The rows below come in pairs that one turn or mirror swaps. Which row does each named row swap with?
The rows were stretched afterwards, more along some directions than others.
sini: [ 0.40  1.82  0.74 -0.85 -0.47  1.00 -0.57 -2.20 -1.71  0.39  1.60 -1.83
  0.45 -2.13 -1.07  0.20  2.21  1.74 -0.82  0.15  0.79  2.02 -0.70  2.53
  1.12]
pep: [-1.32  1.48  0.79 -0.75 -0.36 -0.27 -1.36 -0.93 -1.35 -0.65  1.38 -3.08
  1.22 -1.66 -1.79  1.09  2.71  0.66 -0.77  0.81  0.70  2.00 -0.29  1.37
  2.63]
zesof: [-0.75  1.72 -2.26 -0.69  1.77  0.32  0.43 -1.06 -2.30 -0.97  0.05  0.59
  2.29  0.21 -0.62 -0.79  0.55 -1.02 -0.95 -0.67 -0.42 -0.58 -2.20 -1.28
 -1.34]
pilur: [ 0.75  0.75  0.73 -1.20 -0.26  2.04  0.55  0.00 -0.54 -1.12 -0.07  0.67
  0.52 -1.23 -0.62 -0.98  0.65 -0.25  0.05 -1.08 -0.51  0.97 -0.63  2.29
  2.05]
nuvo: [ 2.15  0.51  0.55 -0.14 -1.22  0.69 -0.40  1.16 -2.13  0.26 -1.06  2.11
  0.04 -0.33  0.10  0.82  0.44 -0.07  0.53 -1.57  0.42 -0.54 -1.01  0.83
 -0.58]
Loga: [ 1.01  1.44  1.89 -0.93 -0.75  1.22 -0.13 -0.29 -2.68  0.58  2.04 -0.78
 -0.76 -2.93 -1.44  0.29  2.27  1.26 -0.51 -1.18  0.33  2.45 -1.22  2.33
  1.19]
para: [ 1.30 -0.29  0.38  0.19 -0.32  2.08  1.08  0.76 -1.05 -0.10 -0.70  1.43
 -2.20 -1.17  0.28  0.68  1.27 -0.83  0.86 -0.99  0.20  0.62 -1.75 -1.17
 -1.20]
bil: [-0.22  2.04 -0.92 -0.34 -0.88  0.46 -0.90 -1.50 -1.89  0.03  0.13  0.50
 -0.92  0.64  0.54  0.53  1.39 -0.56 -0.05  1.26  1.25 -0.10 -3.02  2.45
 -0.33]
Pez: [ 0.50  2.20 -0.64 -1.47  1.16  1.98  1.04 -2.19 -2.68 -0.53  1.81 -0.15
 -0.27 -1.57 -0.12 -2.01  2.18 -0.34  1.46  0.00  1.09 -1.06 -3.11  2.02
 -3.04]
zap: [ 1.42  1.19  0.49  1.36 -0.73  2.80 -1.03  0.32 -1.27  0.41 -0.28  0.35
  0.05 -1.20 -0.10  1.17 -0.06  0.22  0.41  0.04 -1.39  0.11 -1.33  0.94
 -0.69]
farot: [ 0.67  1.01  0.51 -1.36 -0.32  2.15  0.80  0.04 -1.08 -1.01  0.09  0.73
 -0.62 -1.28 -0.55 -1.19  1.42 -0.56  0.22 -0.72  0.33  1.05 -1.41  2.52
  1.38]
gomi: [-0.06  0.60  1.12 -0.45  0.07  0.93 -0.89  0.14 -0.78 -1.09  1.57 -3.14
  1.04 -1.72 -2.30  1.39  2.58  1.32 -0.80  0.40 -0.57  2.82  0.25  0.97
  2.47]
lolel: [-0.05  0.70  0.92 -1.64  1.09  2.23  0.82 -0.75 -0.68 -0.84  0.57  0.53
  0.19 -1.87 -0.46 -1.25  0.14 -0.01  0.73 -0.52  0.25  0.83 -0.87  2.04
  1.11]
bupiz: [ 1.69  1.34  0.72 -0.05  0.11  1.39  0.33  0.92 -1.81 -0.17 -0.62  0.87
 -1.92 -2.19  0.43  1.07  0.91 -0.40  1.55 -1.20  0.31 -0.74 -1.94 -0.98
 -0.98]
Non: [-0.13  0.88 -1.38 -0.99  1.81  1.65  1.68 -2.21 -3.52 -1.55  1.63  0.10
 -0.15 -1.16 -0.97 -1.75  2.39 -1.33  0.63 -0.52  0.96 -0.96 -1.93  0.51
 -2.96]
Pigol: [ 1.23  1.59 -0.83 -0.60 -0.78  0.16 -0.54 -1.36 -2.05 -0.75  1.32 -1.50
  0.59 -1.43 -2.20  0.73  3.09  1.48 -2.25  0.60 -1.21  0.84 -1.55  1.24
  1.29]
pifo: [ 0.78  0.83 -0.26 -0.66  1.43  2.73  1.24 -1.75 -3.37 -1.17  2.78  0.52
 -0.18 -2.93 -1.77 -0.81  2.31 -0.17  1.11 -0.08 -0.51 -0.85 -2.29  1.97
 -2.45]
Gilo: [-0.20  1.25  1.35 -1.81 -1.19  0.02 -0.70 -1.53 -2.74 -0.25  1.35 -1.83
 -0.74 -2.41 -1.38  0.95  2.44  0.34 -0.29 -0.36  1.26  1.93 -1.04  2.53
  0.68]
Lod: [ 0.50  2.34  1.30 -1.29 -0.17  0.85  0.02 -0.78 -2.51  0.71  2.29 -1.46
 -0.16 -2.06 -0.89 -0.38  2.15  1.29 -0.87 -0.34  0.46  2.55 -1.08  1.50
  0.84]
Kufa: [ 1.63 -0.62 -0.12 -0.31  1.62  2.00  0.29 -0.84  1.39  0.86  1.53 -2.14
 -0.81 -0.48 -0.35  0.36 -0.87  0.50  0.78 -0.90 -1.95  1.83 -1.88  0.91
 -1.59]
Bip: [ 1.24  1.24 -1.13 -1.60  1.56  2.08  0.71 -2.55 -3.01 -1.47  1.79 -0.48
  0.02 -1.95 -1.32 -1.65  2.83  0.16  1.11 -0.51  0.24 -1.19 -2.33  2.02
 -2.73]
dizof: [ 1.77  1.40  1.34  0.45  0.04  2.66 -0.27  0.03 -1.51  1.21  1.05 -1.40
 -0.61 -0.52 -1.40  0.18  1.15  1.03 -1.67 -1.04 -0.79  2.10 -0.05  0.53
  0.58]
rigur: [-1.22  1.98 -1.60 -0.35  1.18 -0.68  0.33 -1.55 -1.50 -0.81  1.23 -0.53
  2.88  0.08 -0.50 -0.47  2.17  0.01 -1.65  0.44 -0.84  0.03 -1.41  0.59
  0.42]
tafik: [ 0.20 -0.54  0.33 -0.51  0.27  0.86  0.70 -0.21 -1.07 -0.74  0.58 -2.16
 -1.32  0.12 -1.44  0.88  0.41 -1.01 -1.24 -1.24 -1.33  2.02 -0.54 -0.08
 -1.45]
kave: [-0.40  3.16 -0.66 -1.70  0.25 -0.41 -0.87 -1.96  0.00 -0.10 -1.07 -0.59
  2.43  0.20  0.62  0.64  0.21  1.40 -0.87  0.34  0.74  0.37 -1.46  1.90
  1.51]
kiman: [ 0.39  0.72 -0.87 -1.47  1.36  1.95  0.63 -2.58 -3.28 -1.83  2.20 -0.67
  0.63 -1.81 -1.83 -1.33  2.78  0.06  0.89 -0.11  0.37 -1.02 -2.66  2.41
 -2.92]
namo: [ 0.33  3.59  0.28 -1.19  0.06 -0.09 -0.45 -2.00 -0.10 -0.38  0.48 -0.95
  1.51 -0.35 -0.54  1.13  0.76  1.92 -0.95  0.70  0.29  0.22 -2.24  2.87
  0.60]
Zabu: [ 1.11  1.67 -0.64  0.39 -0.62  1.78 -1.42 -1.00 -1.23  0.46 -0.53  0.92
  0.02  0.39  0.80  0.25  0.02 -0.01  0.54  0.47  0.30  0.21 -2.91  2.22
 -0.25]
tal: [ 0.80  0.76 -0.47  0.87  0.21  3.19 -1.52 -1.33 -0.73  0.39  0.22 -0.85
  1.46 -0.47 -0.79 -0.03 -0.37  0.78 -0.19  0.12 -1.65  0.77 -0.95  1.44
 -1.12]
vokor: [ 1.73  1.12  1.61 -1.11  0.46  2.89  1.03  0.13 -0.43 -0.85  1.22  0.62
 -0.17 -1.89 -0.79 -1.42  1.54  0.19  0.34 -1.12 -0.35  1.22 -1.15  2.65
  1.49]
kuzen: [-0.28 -0.22  0.35 -0.02  1.04  1.65  0.86 -0.45 -1.36 -0.36  0.59 -1.59
 -1.63  0.60 -1.17  0.13  0.03 -1.36 -0.90 -1.74 -0.56  2.29 -0.68 -0.37
 -2.28]
Bib: [-0.08  0.22 -0.88  0.09  0.94  1.34  0.33 -1.48 -1.88 -1.92 -1.03 -0.49
 -0.27  0.68 -0.17 -0.26  0.84 -1.05  0.26 -0.66  1.62 -0.74  0.34  1.22
 -1.83]
lud: [ 1.33  1.80  0.35 -0.64  0.23  1.28 -0.26 -0.08 -1.81 -0.17  0.48 -1.66
  0.53 -0.43 -2.30  0.67  1.37  1.47 -2.01 -0.83  0.14  1.88  0.89  1.46
  1.39]
mefan: [ 1.28  0.38 -0.49  0.05 -1.51  1.54 -0.49 -1.07 -0.97 -0.18  0.41 -0.10
  0.41 -0.97 -1.40  0.75  2.60  1.48 -1.81  0.90 -0.94  1.74 -1.36  1.19
  1.33]
zevu: [ 0.74  1.05 -1.07  0.30 -0.83  1.45 -0.88 -1.16 -1.21 -0.05 -0.81  1.22
  0.14  0.49  1.31 -0.24  0.39 -0.81  0.42  0.88  0.41 -0.32 -2.76  2.40
 -0.46]
bava: [-0.80  1.57 -1.83  0.04  1.26 -0.70  0.07 -0.42 -1.31 -0.13  0.31 -0.47
  2.12  0.15  0.03  0.11  1.15 -0.44 -1.63 -1.14 -0.75  0.68 -1.45 -1.71
  0.04]
bol: [-0.76  2.16  1.01 -0.91  0.19 -0.57 -0.21 -0.81  0.50  0.56 -0.46 -0.58
  1.08 -0.54  1.39  0.74  0.30  0.77 -0.19 -0.52  0.65  1.29 -0.99  1.37
  1.38]
tudi: [ 1.43 -1.02  1.00  0.27  1.29  1.77  0.63 -0.23  1.76  0.90  1.55 -2.24
 -1.27 -0.93  0.10  1.19 -0.58  0.69  0.53 -0.53 -1.77  2.60 -1.11  0.80
 -0.84]
tak: [ 1.09  2.42 -1.26 -0.40  1.27  2.28  0.46 -2.04 -2.45 -2.35  0.95  0.06
  0.36  1.61 -1.41 -1.27  1.63 -0.29 -2.08 -0.10  0.22  0.17 -1.60  1.56
 -1.90]
Fuf: [ 2.52  1.75 -0.11  0.51  0.45  2.29 -1.04  0.38  0.27  0.95  1.20 -2.00
  0.45 -1.05 -0.64 -0.01  0.29  0.53 -0.55 -1.40 -1.84  1.31 -0.42 -0.14
 -0.31]
Ruv: [-0.30  2.73 -0.90 -0.59  0.64  0.38 -0.07 -2.85  0.30 -0.23  0.12 -0.30
  1.91  0.28  0.41  0.15  1.01  1.78 -1.63  0.18  0.25  0.75 -2.51  2.51
  0.34]
zusu: [-0.38  0.90  0.86 -0.09 -0.15  0.37 -0.78 -0.20 -0.87 -1.51  1.50 -3.16
  1.47 -1.22 -2.37  1.54  2.84  0.80 -0.97  0.23 -0.68  2.06  0.19  0.93
  2.40]
Nif: [ 0.36  1.57 -1.88 -0.70  1.31  1.07  0.12 -0.79 -3.42 -1.95 -0.25 -0.96
  0.91  0.63 -1.97 -0.33  2.05 -0.96 -0.47 -0.46  1.15 -1.34 -0.37  0.22
 -1.95]
mumi: [ 1.34  0.89 -0.25  0.11  0.45  2.06 -0.05 -0.97 -0.74  0.56  0.40 -1.37
  0.44 -0.26 -1.05  0.28  1.20  1.49 -1.72 -1.01 -0.38  1.73  0.43  1.73
  0.29]
fik: [ 0.36  1.14  0.79 -0.90 -0.16  0.86 -1.26 -0.63 -1.27 -1.63  1.65 -2.46
  2.28 -1.27 -2.27  0.16  3.18  1.07 -1.21  0.48 -0.41  1.91 -0.04  1.89
  2.72]
loz: [-0.16 -0.14 -0.28 -0.44  1.51  1.58  0.69 -1.38 -1.84 -0.56  0.67 -2.44
 -0.55  0.19 -1.65 -0.05 -0.01 -1.12 -1.50 -1.66 -1.11  2.23 -0.73 -0.68
 -2.31]
muled: [ 1.26  2.14  0.81 -0.61 -0.24  0.94 -0.18 -0.79 -3.47  0.05  2.31 -1.16
 -0.68 -2.55 -1.82  0.21  3.60  1.22 -0.87 -0.77  0.24  1.78 -1.11  1.56
  0.80]
dil: [ 1.23  0.52 -0.37 -1.09  1.90  2.71  1.22 -1.85 -2.80 -1.86  1.93  0.21
 -0.23 -2.06 -1.78 -1.41  1.46 -0.40  1.55 -0.26  0.30 -0.81 -1.88  1.71
 -2.60]
nam: [ 0.34 -0.18 -0.98  0.88  0.74  0.77  0.00 -0.92 -1.44 -0.87  1.48 -2.82
  0.94 -0.22 -2.32  0.37  2.04  0.51 -2.23 -0.40 -1.11  1.60  1.64  0.64
  0.51]
fekor: [-0.23  3.04  0.43 -0.73 -0.25 -0.03 -0.79 -1.91  0.22  0.79  0.21 -1.51
  1.24 -0.59 -0.37  1.34  0.74  1.94 -1.67  0.04  0.45  2.04 -2.07  1.99
  1.37]
nulug: [ 0.94  1.54 -0.39  1.12  0.58  3.35 -0.86 -1.65 -1.67  0.35  0.23 -0.67
  0.81 -0.95 -0.70  0.13 -0.06  0.32 -0.17 -0.14 -1.20  0.36 -1.79  1.07
 -1.85]
zalop: [ 0.82  1.73  0.75 -1.15 -1.29  0.31 -0.98 -1.62 -2.30 -0.17  1.63 -2.19
 -0.29 -2.18 -2.00  0.34  2.74  0.73 -0.45  0.12  1.10  1.79 -1.15  2.94
  1.23]
davaf: [-0.65  2.75 -1.51 -0.18  1.24 -0.87  0.71 -0.13 -1.78 -0.09  0.84 -0.63
  1.45 -0.04 -0.61  0.63  1.90 -0.52 -1.46 -0.49 -0.46  0.25 -1.53 -1.16
  0.48]
Kada: [ 1.30  0.42 -0.58 -0.42  1.61  3.30 -0.40 -1.01 -2.03 -0.59 -0.36 -0.36
  0.92  0.31 -0.64 -1.24 -0.01 -0.31  0.35 -0.76 -0.38 -0.92 -0.51 -0.26
 -2.36]
tagiz: [ 1.01  1.98  0.01 -0.49  1.61  1.42  0.96 -1.08 -1.64 -2.40  0.50 -0.02
  0.95  0.43 -1.36 -0.72  0.55 -0.70 -1.81 -0.30 -0.39 -0.57 -0.45  1.04
 -1.26]
Nokot: [ 1.52 -0.34  0.89 -0.38  1.19  2.12 -0.36  0.43  1.68  1.92  0.99 -1.02
 -1.13 -1.76  0.91  1.04 -1.87  0.87  1.94 -0.68 -1.68  1.48 -1.08  0.23
 -0.53]
dib: [ 1.87  0.42 -0.78 -0.12 -0.08  0.71  0.41 -1.54 -1.62 -0.98  1.70 -0.46
  1.01  0.14 -2.35  0.70  2.70  1.34 -1.11  0.16 -0.82 -0.50 -1.76  2.70
 -1.75]
Memez: [-0.21  0.48 -2.18  0.10  1.76  1.31  0.52 -1.21 -3.53 -1.87 -0.13 -0.56
  0.90  1.43 -1.33 -0.37  2.18 -1.04 -1.29 -0.71  0.78 -0.53 -0.09 -0.48
 -2.44]
Vidan: [ 1.15  2.47  0.54  0.43 -0.37  0.04 -1.61  0.30 -0.91 -0.32  0.28 -2.21
  1.86 -0.81 -1.18  1.06  0.99  0.04 -1.84 -0.13 -0.84  0.48  0.48  0.12
  1.20]
Sise: [-0.08  2.59 -1.02 -0.71  0.28 -1.15 -0.23  0.87 -2.22 -0.11  0.02  0.08
  1.56 -0.40 -0.32  0.39  0.60 -1.17 -0.69 -1.03 -0.49 -0.46 -1.43 -1.52
  0.36]

zusu pairs with pilur
Fuf pairs with tak
lud pairs with Nif
tal pairs with kuzen
mumi pairs with Memez
Nokot pairs with bil
Bib pairs with nam
zesof pairs with fekor
tafik pairs with zap
rigur pairs with bol
tudi pairs with zevu
kave pairs with davaf
Sise pairs with namo
loz pairs with nulug

